Each path below is one point turned by a fixed rotation once a step. After each direction that follows a path, write how fast that rotation turns it, in degrees a step (0 if it stays still).
Each turn is a multiple of 5 degrees from 10 to 175, or 0.
Each row of a path follows its step; steps can be skipped.
path 1
step 0: [  2  -3 -26 -29  -9  -5  41 -13  -6   7 -17 -27   4  -6  29 -32   8   8
   9  -3   6   1  -2  -3   8   3 -22  -7 -13 -11   7  10  21  31   6   3
  26 -12 -24  26   2  -1  -7  -5  -7 -26  -2   9 -13 -15   9  -1   5  14
   1  -7 -13 -16  -3  -8   3  14   0   0]
step 1: [  3 -10  -6   5   7  -8  11 -11   4   4  -3  -9   1  -7  20 -16 -25  11
 -19  -3  11  12  19  24  -6  -7   3 -15   8  -1 -24  -8  12  25 -12 -27
  13   4 -34   1 -12   8   5   3  14  12 -35  -2 -12  -2  -7  31   4 -14
   2 -18  31 -20  -9  -7   5 -34   1  -3]
step 2: [ 14 -28   9  16  23 -10  19  11  11 -23 -16  -1  -4  -1  23  -1   3   5
  -3 -17  -7  14 -12 -19   0   7  -1 -10  -8  10 -28  18   8  -1  41  -4
  20 -22  -6   7 -19   5 -23  10   2   2  14 -15  -3 -10 -14   8   0  24
  -7 -13   7   2 -31  19 -17 -22  -1   3]
step 5: [  9   1  -1  20  24   5  32 -10  -5   2  -7  -8  19 -21   0   7   8 -10
  13 -16  29  -7 -17 -13   7  -8 -17  -1  13  -2  -9 -38 -11   9  -4 -19
   9 -13  -8  -1 -23   3   1   8 -19  -4 -16   4 -13 -26  -8  14  18  15
   8  19 -23  -4  21  18  11   6 -20 -20]
step 6: [-37   8  18   9  29 -23  25  11  -8 -20 -14  -5  -6   4  22   0  12 -10
  -9   7  -1  26  13  -9   3 -13 -13  29   8  13 -24  -3 -22  20  -9 -29
   9   6  -2   0  18   3 -14   0   8 -24 -20  -6   4  -9  13   4 -12   1
   7 -16 -11  -1  10  -3  26  -2   5   0]
step 7: [-23 -24  11  -5  -4  -1   7  -7   0 -16 -20   6   9  12   3 -21  11  17
  -5 -26   7 -17 -21  15 -26 -17 -27  21 -18  -8 -21 -12  16 -10  21 -14
  -8  -2  -4   3  12  13 -31   7   6 -12  -1  -6 -12 -13  23  -3  34   8
 -12   7  11   0  16  -8   2 -29   3 -10]
step 8: [ 12  10 -15  17  29  -8 -10  10  18   3  -8 -11   0   5  13   5   1 -18
  -2   3  -6   9  23  19  -1  -4 -10 -14  -7   3 -21  14   7  23  22  -6
 -22  14   4 -11   3  10  -8   7 -15 -24  -9  16 -19   5  25   6  42  16
  24  28  10  14 -13  -2   6  -9   3 -18]
step 11: [ 25  -3   7   7   8   0  32  13 -11 -31  23 -27   0  20   3 -20   8   5
   0  -2   5 -22  11   2  14  16 -15  11 -16  -1  -3  23   1   8  -4   0
  13   1 -19  -4  10  -3 -17  14  -5 -18  -7 -11 -10   0 -15  32   7   0
  -7 -18  -6 -11 -20 -15  34   8 -12 -25]
step 13: [ 22 -28 -23   2   5  -7  21  18  15 -17 -20   7   9   5  -4  15  11  13
 -16 -11  -4   8  30 -14  -9  -6 -17   2  14  -7 -25  19  17  12  -8 -15
   1  -8 -15  24 -17  -3   7 -12  15   2  -2  13 -19 -22  21  -3 -10  13
  -1   1  20 -18 -20  11  22 -10  17  -6]
step 16: [ -1   9  -6 -15 -14 -13  34   7   5  14  -7 -37  -7 -14  14 -26   7 -15
  -2 -12  19 -19 -10   1 -18  -2  -9  -8   3  16  -5   4  14 -18 -15 -41
   9   3  10  -1 -16  11 -14 -10 -20 -16 -12   6 -19 -14 -12 -19  -7   1
   5   5   6  -1  18  -7  24   8  -1 -26]
step 18: [-21   2 -10  19  -8   3  13  11   8 -17  -4   9   1  -4  37  -3   3 -17
   4  -1  -4   7  -5  13 -13  -1  -4  12 -21  -7 -37 -14  16  10  11 -18
  24 -13 -13  -5  -5  18 -23  -4  12   8 -33 -14 -30  -5  -7  30   5   2
  -3   6  -1 -14  -1  25  13 -17   1   5]
[  3   0   1   1  -6   1  -3   5   5   1   7  -5   2   6  -3  -3   5   3
   2   0   3   0   2   1   2  -2  -2  -6   4  -4   1   3   4   3   0   5
   3   4   0   5  -2   1   2   3  -3   3   8  -1  -6  -1   4  -3  -4  -3
   2  -5   5 -10  -5  -4   6   2  -4   5]	25
[ 3  3  5 -5  4  0 -3  0 -5  5  2  1  0  2  0 -2 10 -3 -2 -2 -2 -2 -2  4
 -2  8 -4 -3  1 -8 -1  0 -1  4  1 -1  7 -5 -6  1 -3  1  2  1  7  0  4  4
  3  3 -6  2 -3 -3  2  2  2  8 -4  2  3 -6  2  0]	40
[10  1  2 -1  0  2  3 -1  5  3  1  0 -1  4  0  2  0  8 -6 -1  7 -2  5  2
  4  1  4 -3 -2  0  2  5  0  2  3  2  1 -4 -4  4  3 -6  0 -5  1 -1 -9 -8
  4  0 -3  0  0  5 -5 -3  5  3  1  2 -4  2  0  6]	35
[  6   3   3   0   2  -4  -3  -2   5  -4   1   1   2   3   3  -3  -3   3
  -3   1   1   1  -3 -11  -5  -2  -4   3   2   2   2  -9  -3   0   3   1
   6   2   4  -4   5   3   0   5   4  -3   0  -6   1   3   0   7  -7  -3
   1  -6   3  -1   1   6  -1  -2  -1  -3]	85
[  5 -11  -1  -1  -1   2   2   3   2   0  -1   9  -2  -2  -4   0  -1   1
   7  -4   3  -7  -4   0   2   1  -4   2  -5  -4   0   1  -3  -5  -6   4
   1   2  -5  -1   1   0   4   2   4   1   0  -2   1  -2  -2   5   5   2
   5  -4   2  -5   8   0   6  -1   4  -3]	170
[-4  5  8 -2 -2 -2 -8  3 -3  5 -2  2  4 -2  5 -3 -3  1 -3  8  0  3 -1  0
  3 -2  0  5 -5  0  3  5 -4  2 -7  1 -3 -1 -7  7  6 -2  1  1  0  3 -2  0
  0 -5  1  3  0 -3  4 -6 -3 -1 -1 -2 -2 -5 -6 -2]	130
path 2
step 0: [-14 -11 -14  -2  10  22 -16  13  -2   0 -17  -3   6  16 -12   3  -9   8
 -16   5 -19 -21 -12  11   9 -14  -2  16  13 -19  -3  24 -21 -28  -5  -5
  -7 -16  -2  24   3 -24  16  17  -2 -27  22  -2 -11  25   1  -1   1  13
   3   1  17  -5  19 -36  -5  -1  -6  -7]
step 2: [ -2 -15  17  -1  -5 -25  29   3 -13  13  -9   4 -14  -3   4   5 -14 -11
  13  17  -2  -6  26  -1 -18  -9  10 -12  -5   5   6 -18   1  22  31   3
 -28  -6  22  -2   3  -9   6   1 -15 -14  -3   3  20 -24  -9   6  11  -9
  18 -16 -22  15  21  25 -24  -7   1   0]
step 4: [ 21  -6 -10  17 -12   5 -13 -10   4  20   4   2   5   6  -3  -9  30   7
 -21 -17  -2   8   8 -20   9  -9  -8   2  22  -5 -22  24  14 -13  -4 -13
  10  21  10  -7  25 -20  -1   4  -7   7 -16 -12 -17  -9 -19  15 -11   5
 -39 -12  -3 -29  -4  -6  12   3  21  -6]
step 6: [ -8   7   4   4  -4   1  -2  20  13   4   4   5   4  21 -14 -15  -8 -17
   1  -5 -22 -26  -7  16 -13  -6  -5  30 -10 -20  21 -12  -9  -9  20  11
 -11 -38   1   2  -3  18 -18  -9  15  12 -18  22 -25  18   6   2  20  -6
   6  -1   9  17  23 -16 -19   6   3  -2]
step 9: [-14  -9   1  -9  -1  -6   4  -8  13 -21  -8   9  38   4   0  10 -29  -6
  -8 -19  -5 -15   7   9  -2 -13  13   5 -14 -13  16 -12  14   2 -18  24
  -2 -22   7  28   0  -4 -19   1  -7  -7 -11  -2 -13 -18  -9  19  12  35
  10   3 -21  18   5 -10  -2 -13  18 -25]
step 10: [  8  24   6 -18  10  -8 -30   3  14   7  -4  15   5  -3 -16   0 -12  17
 -10  -3   9   6  -1  -1  -2  -7   2 -10   9  12  -5  -4  25 -35   4   2
  -6  -3  16  27 -19  -3  -5 -31 -19  23  -5 -20 -22   7  -5  25 -26   0
 -30 -15  -4   1  20   1  -8 -10   5  -6]
step 13: [-17 -10   9  12 -21  -8 -27  24  12  10 -13  -3 -21   9 -24   9  -9  26
 -15  -8   3 -11  -2   5   6  12 -15   5   9  28   6  18  12  -4   1   1
  -9 -13   9  21   9 -12   2 -17   5 -13   2   6 -36  12  20  13  -2  -6
  11 -10  -2 -27 -16 -17  -5 -26   1  -6]
step 14: [ -1  32  -6  10 -34 -23  -9   5  16  20   2   5  -7  -9   9   4  -4  -9
   4  21   2   2  -1 -12  20   8  -3 -11  24  26  -4 -30 -12  20  23   3
 -23  12   2   0  11 -10   2   8   4   3  -9  -7 -13 -20  -4   6   8   0
  13 -13 -17 -11 -12  32 -21  -8  -8  18]
step 15: [ 12  12  -1  -8  -5 -22  26 -31  -3  11  -3  12  11   4  20   5  -5 -14
  -3   8 -26   8  -4  10 -26 -14   0   9 -23   9 -16 -24 -14   5  11  26
 -21 -16  11   0  16   2  -4  18  25  -5  -4 -23   1 -25  16   3  13   9
   1   5 -11   8  16  -3  23   8  -7 -12]
step 17: [  8  15  21  14 -13   7 -30 -11   2  26   6   4  13   8   0 -17  -5   2
  12  -7   1  -1  -4  -5  16  10   6   3  42   1  24   9 -20 -18  -8 -26
  14  13 -14  26  24   3  23   5 -12   1  -4  13  -4 -17 -26  -7 -15  12
  -6 -14  -9   0  -8  19  -4   8   0  13]
step 18: [  1  17  -3 -10  -4   3  -3   1   3  17   8 -11  12  27   9 -19 -13  18
  10  24 -15  -1  -6   6 -15  -5  17  19 -12 -17  26 -14 -36   9  19 -24
  12  -9  21  24  -4  11  -8   9   9 -27   4  -1  -3 -13  16 -11  -2   9
  14   2   1  24  23  -1 -18  12 -10  -8]
[ 5  1 -2 -1  0 -5  3  1  2 -9  0  2 -4 -4 -1  1 -5  5 -1 -1  0  4 -8  0
  0  1  2 -5  2  3  3 -6  0 -5 -1  2 -1  1 -3  5 -1  8  4  1  7  4  0 -4
 -2 -5  1  2 -1  3  6 -2 -2 -7 -6 -9 -1 -2 -2  2]	20
[ 3 -2  4  3 -3 -2  3  2  0  1 -5  3 10  0 -1  0  4 -2  3  3  5  4 -1 -2
  0 -4 -2 -5  3  4  1 -4 -2 -2  2  2  3  1 -3 -3  5  1  7 -7 -3 -3  0 -1
  2 -2  1 -4  0  4  0 -9 -2  4  8 -5  6 -1  8 -4]	140
[  3  -8  -4  -1   1  -6   8  10   0   4   0  -3   3  -2  -4  -2   0   4
  -2  -1  -7  -3   5  -3   0  -4  -4  -4   6  -6   1  -1   3 -10  -3   4
  -4   0   0  -5   1  -2  -6   3  -3   1   0   0   2   1  -2   5   2   2
   0  -1   0  -2   3   0  -5   3   2   5]	10
[ 1 -1 -3 -1 -9 -1 -3 -1 -2  3 -2  8 -2 -6  0 -2  2  7  5  0  5 -1  3  0
  1  5 -5 -6 -1  0 -1  0  3 -1  1 -1 -2 10  2  7  1 -1  1  4 -3  5 -4  4
 -3  0 -4 -5  3 -1 -4  2 10  2 -1 -1  2  0  0  3]	115
[-1  0 -7 -2  5  3  4 -2 -3  2 -4  6  1 -2 -3  8  8 -7  1  1 -2  1 -3 -4
 -2 -6  2  0  1 -5 -1  3 -1  1  1  4  2  5 -1  8  5  1 -2  5  3 -1  2  2
  4  5  6 -1 -2 -5 -4 -2 -3 -6 -3 -3  5  0 -1  4]	90
[ 2 -2 -1  1 -7  3  8  4  3  3  2  3 -1  4  8  5 -3 -3 -2  2  2  0  1 -1
 -1  4  8  0  0  0  0  2  0  0  2 -1  3 -5 -2  1 -1  4  0 -2 -8  0  3 -2
 -4 -4 -2 -1 -1  2 -2  8 -1 -3  5  0  4 -2  0 14]	115
[  1   5  -1   3  -5   0   4   9  -1  -2   0   0   3  -3   3   0  -5   0
   1   3   2   2   4   0  -1   2  -5   3  -3  -2 -10   3   5   1   1   5
  -1  -4  -3   7  -4  -3   1   0   0  -3   5   0   2  -7  -2   3   3  -3
  -4  -4  -7   2  -9   2   3   7   1  -5]	60
path 3
step 0: [  6   3 -11   9 -22  18 -22  12 -23  -7  18  25  14 -12 -18   3  28 -19
 -17   9   0  21 -13  12  16  14 -19   0  22  -5 -17   6  -9  14   1  -3
   6  -3 -18   7   8  11   5  24   5  10  11  25  10   8   4  24  -3  11
  18 -15  28   9  27   6  15  -9  13  -7]
step 3: [ -6   5 -18  -1   5 -21 -17 -16   3  19   9  37  20   8 -12  15  19  10
   6  -2  22  21 -11  14  -5  10  14   6   7   8 -11 -19 -12 -12  -8   6
  10  -2  -7   8   8   7 -13 -30  35 -20  -8   9 -11  -2   5 -32 -24  27
  -4  13   2 -13   5 -10   1   6   9  20]
step 4: [-22   7   0  10  15  12  15   6  13  -4   7  -9  -3  19  20  -8  14 -16
 -11  -5  27  19  -8  -7   9  12  25  -4   2  -6  32  -2 -27  20  10   1
  -9   5  -1  24  12  21 -11  -9 -12 -11  -1  -2  18  -1  -8  39 -21  -6
  20 -14   9 -17   2  -2 -31  -1   0  -7]
step 5: [ -4  -1  -1  11   4   0  -6   1  27   1  -5  11  20   4  -1  -5  15  11
  16 -11  11 -29  17  -7  -4   3  12   7  18   6 -27   9  10  34  -5   7
 -31   0   6 -18 -20   1 -11  16 -17   5   5  -8   6  -7  -9  -5  13 -13
  27 -23  25   0   5  18  10  23  15  34]
step 6: [  8  10 -17 -21 -13  -2 -15  15  -7   5  13 -15   0  27  18   1   5  16
  -4  12 -15   0 -14  -8 -30   8 -20  21  11  16 -10   1  17   0  21  -9
   5 -16   5  -1   9  -7  11  -6  13 -13 -34  23  13  24  19  22  -8  11
  12  -3   6   1 -24  16  18  -4   8  23]
step 8: [ 10   6 -21 -32  -3  17 -10 -11 -18   5  17  -7 -18 -21  -6  25   3 -12
  18   0  16  20   7   0  29  28  17  -2  21   6 -22  -1 -16   4 -22  -4
   4  -4   1 -13   8   5 -12   2  -8  -2   4 -20  17 -11  21  -3   9  -9
   3  -9  14 -29   8  32   0   4  -1 -17]
step 9: [ -5  17  -8 -14  -9 -28   8   1 -13  24   7  32  -8   5  17   2  17  -5
   1 -12  18  -3 -23  11  -4  12 -19  12  -1 -10  22  -2  -1  -1   0  18
 -12  26  -2  -8  14 -15  17   4   6 -20   5 -21 -27  20   1  17  21 -11
   0 -23  23   5  16  -7   1  14  27  12]
step 10: [-22 -12 -26  -9 -10 -23  14  -9  30   7  -9   7   1   3 -13 -11  -7 -20
  15  13  -9  17   1 -28   0   3   5  27   9   8  20   5 -11   7 -16  35
  15 -17  -3  14   6   4  14  14 -12   5  -1  33  15   9   4  -9  -4  11
  17   3  -9 -15   1 -18  -9  -1  12  30]
step 14: [-11   2 -16 -17 -17 -13  17   9   7   6   5   4   9  -4   1   1  17 -11
   9  -3  18  -7 -34  12 -18 -10   0 -14   5   2  -2   2  -3  20 -19 -23
  15 -37 -23  -3  -5  -7  -5   3   7 -31 -13  22   9  -5   4 -17   2 -25
  10 -10  19 -13 -29  16  19  22  -7  -4]
step 15: [-26  -1   7 -24  33   1  -2   5   6 -11   7 -16  14   3  -8  40 -12  22
 -19  -4   6   5 -19  -1  -4  16  14  13   9  -7   1 -22  -5   7  -3  21
  -9  34 -20   7  35   5  -2  18 -13  -1 -23   8  -1   9  14   5   8   5
  -7  -4   9 -16 -11   9  15   3  13   4]
step 16: [  7  17 -17 -11 -13  -9 -22   8  -8   0  22  23 -22 -15   0 -13   6 -10
  13 -15 -21   1   1 -14  20   2  16  17 -12   1 -13 -21 -30  44  -1   9
   0  15  -2 -21  16   2  -2 -15  -6  23 -11  -6  15  11  -8  14   8 -18
  26 -18 -21  -1  11  -5   1  -2   6   6]
[ 5 -2 -5  4 -2  3 -5  8  0  3 -2 -2 -2  1 -1  1  1 -4 -3  3 -9  0  2  8
 -1  3  6  0  6  0 -2  2  4 -4  5  2  3  2  2 -5 -5 -7  0 -1 -5  6  2  4
 -4 -2 -2  4 -7 -2  3  4 -3  3 -5  3  1  0  3 -1]	65
[ 8 -3 -1  4  2 -1 -3 -4  7  7  2 -6  1 -3 -1 -6  4 -4  0 -6  6  3 -1  0
  7  2 -2 -3  2  2  2  2 -3  4  2 -4 -1  0  2  2 -3 -5  6  8  0 -3  3 -4
  2  0  3  5 -3  0 -6 -3  1  3 -1 -2  5  0  4  1]	85
[ -5   5  -3   3   0  -8  -4  -7  -4  -3  -2   5  -2   1  -1  -5   2  -1
  -3   0  -1  -1   4   5   2  -3  -2   0   1   9   3 -12   1  -5   4   1
  -4  -2   0   3   0  -2   3   2  -4   1  -2   3   6   1   0   1  -2  -3
   2  -2   0  -3   0  -3   2  -9   0  -3]	115
[  2   0   2   1   1   3   1  -3   6   0  -2   3   1   3   2  -9  -1  -1
   1   3   0  -1  -1   0  -6  -3   4   3   1  -1   2   0   3  -2  -1  -8
  -2   3   5  -3   8   3  -3   1  -1  -6  -2  -1   3 -11 -10   1  -8   2
  -3   4   5  -3   1   2   0  -2   2   6]	45
[ 3 -1  5 -4 -4  4 -2 -1  6  4 -4  1 -2 -2  0  0 -4 -2  1 -5  2  2  1  5
 -1  5 -4 -5  3  2  2 -5  0 -7 -3 -4 -1 -2  2 -6 -4  8  0 -2  4 -6 -3  0
 -7  1  6 -1  5 -2  5  6  0  0 -3  2 -2 -9  0 -6]	65
[-2 -3  1 -3 -1  4  2  6  2  0 -4 -6  6  7  2 -4  8  1 -1  1 -1 -5  0 -8
  1  3 -1  0  2  6 -2  2  0 -3  5 -1 -3 -2 -2  2 -8  1 -4 -3  5  1  4 -1
  5 -3 -3 -1  3  4  4 -3  2  6  3 -1  1 -9 -1  0]	55
[ 3 -2  3  0  3 -1  1  3 -3  3  0  2  2  0  0  6  3  1  2  0  2 -2  3  3
 -1 -1 -5 -2  3  0 -4  0  3 -6 -6  8 -7 -1  3  4  8  1  2 -2 -3 -6 -3 -7
  5 -2 -3  2  2  3  0 -2 -5  8 -5  9  8  0  3  0]	115
